In the data rows, 50 means zero.
Some points, one per row:
{70, 44, 46, 71, 54, 34, 66, 51}
{21, 48, 58, 23, 30, 62, 62, 71}
{51, 44, 49, 36, 39, 45, 51, 39}
{64, 42, 51, 47, 59, 59, 39, 36}
{65, 38, 56, 46, 50, 32, 45, 32}
{32, 84, 35, 60, 72, 57,  0, 59}
{77, 42, 50, 69, 71, 36, 53, 33}
{16, 45, 58, 15, 25, 77, 39, 51}
{21, 67, 43, 27, 42, 66, 10, 57}
{ 8, 46, 47, 31, 44, 67, 13, 50}
{79, 35, 57, 66, 63, 39, 56, 29}
{52, 70, 49, 48, 50, 49, 65, 68}
{47, 65, 53, 45, 45, 49, 72, 74}
{28, 93, 24, 65, 44, 42,  8, 77}
{75, 47, 49, 58, 48, 37, 62, 39}
{34, 43, 46, 33, 59, 74, 64, 56}
{39, 75, 28, 58, 72, 63, 36, 74}
{34, 40, 67, 26, 45, 72, 44, 53}
{30, 64, 45, 53, 43, 66, 28, 77}
{84, 45, 57, 80, 55, 26, 95, 53}
{42, 54, 48, 37, 44, 51, 20, 27}
{32, 50, 54, 44, 67, 56, 27, 35}
{55, 39, 57, 54, 45, 40, 66, 35}
{ 5, 55, 57,  2, 18, 90, 50, 77}
{20, 72, 45, 25, 45, 63,  6, 35}
{57, 40, 51, 36, 51, 67, 27, 20}
{60, 47, 37, 58, 53, 38, 43, 38}
{69, 59, 38, 79, 54, 37, 71, 72}
{37, 70, 54, 54, 50, 55, 60, 83}
{35, 48, 57, 41, 34, 50, 49, 60}
{44, 17, 73, 24, 66, 61, 12,  0}
{25, 83, 47, 54, 55, 47, 18, 56}
{26, 34, 50, 36, 46, 62, 33, 38}
Here are 24 more points, each followed by its number:
{47, 83, 25, 71, 84, 63, 11, 65} 0
{44, 57, 49, 53, 53, 54, 41, 54} 1
{37, 55, 61, 28, 40, 63, 69, 65} 2
{40, 48, 52, 35, 39, 50, 58, 63} 3
{53, 47, 46, 42, 47, 47, 37, 36} 4
{52, 59, 30, 58, 57, 64, 65, 75} 5
{49, 53, 58, 41, 33, 68, 77, 70} 6
{47, 79, 35, 59, 48, 39, 38, 72} 7
{80, 24, 63, 42, 46, 40, 74, 17} 8
{69, 83, 38, 76, 46, 41, 54, 67} 9
{28, 59, 66, 33, 69, 62, 11, 48} 10
{16, 60, 62, 37, 46, 70, 49, 84} 11
{49, 47, 64, 43, 45, 55, 79, 79} 12
{38, 48, 61, 50, 54, 47, 60, 49} 13
{79, 45, 45, 95, 69,  5, 46, 29} 14
{44, 33, 69, 32, 56, 57, 49, 31} 15
{65, 40, 52, 40, 49, 59, 47, 35} 16
{40, 42, 55, 43, 50, 58, 49, 50} 17
{48, 30, 52, 54, 55, 39, 42, 29} 18
{17, 70, 44, 49, 52, 56, 40, 64} 19
{60, 68, 46, 53, 49, 49, 67, 71} 20
{55, 74, 43, 75, 55, 36, 60, 83} 21
{59, 62, 49, 53, 51, 51, 65, 62} 22
{43, 48, 50, 41, 47, 52, 28, 31} 23
Which of these numbered points is nearest to each point below, ignoring the 3 directions in which the first points spread most? Its number follows each.
{49, 54, 52, 43, 51, 59, 29, 46} > 6
{51, 73, 49, 74, 65, 43, 39, 66} > 11
{39, 31, 53, 34, 55, 65, 44, 42} > 17
{63, 55, 49, 54, 45, 42, 48, 57} > 7
{61, 58, 58, 62, 69, 46, 31, 40} > 12
{64, 44, 57, 42, 36, 54, 76, 51} > 8
{55, 45, 55, 62, 52, 33, 79, 51} > 19
{75, 26, 66, 55, 81, 42, 48,  0} > 15
{68, 55, 26, 69, 78, 52, 39, 43} > 5
{30, 59, 43, 41, 59, 61,  6, 39} > 1
{45, 68, 48, 53, 42, 45, 40, 68} > 7
{37, 31, 49, 45, 51, 49, 44, 34} > 18
{58, 31, 44, 42, 57, 67, 76, 49} > 5
{31, 77, 44, 60, 52, 51, 22, 64} > 21
{81, 50, 51, 60, 55, 25, 78, 47} > 7
{54, 33, 52, 28, 42, 67, 81, 55} > 5
{17, 64, 49, 56, 53, 38, 12, 59} > 14
{90, 21, 54, 65, 66, 18, 71, 22} > 3
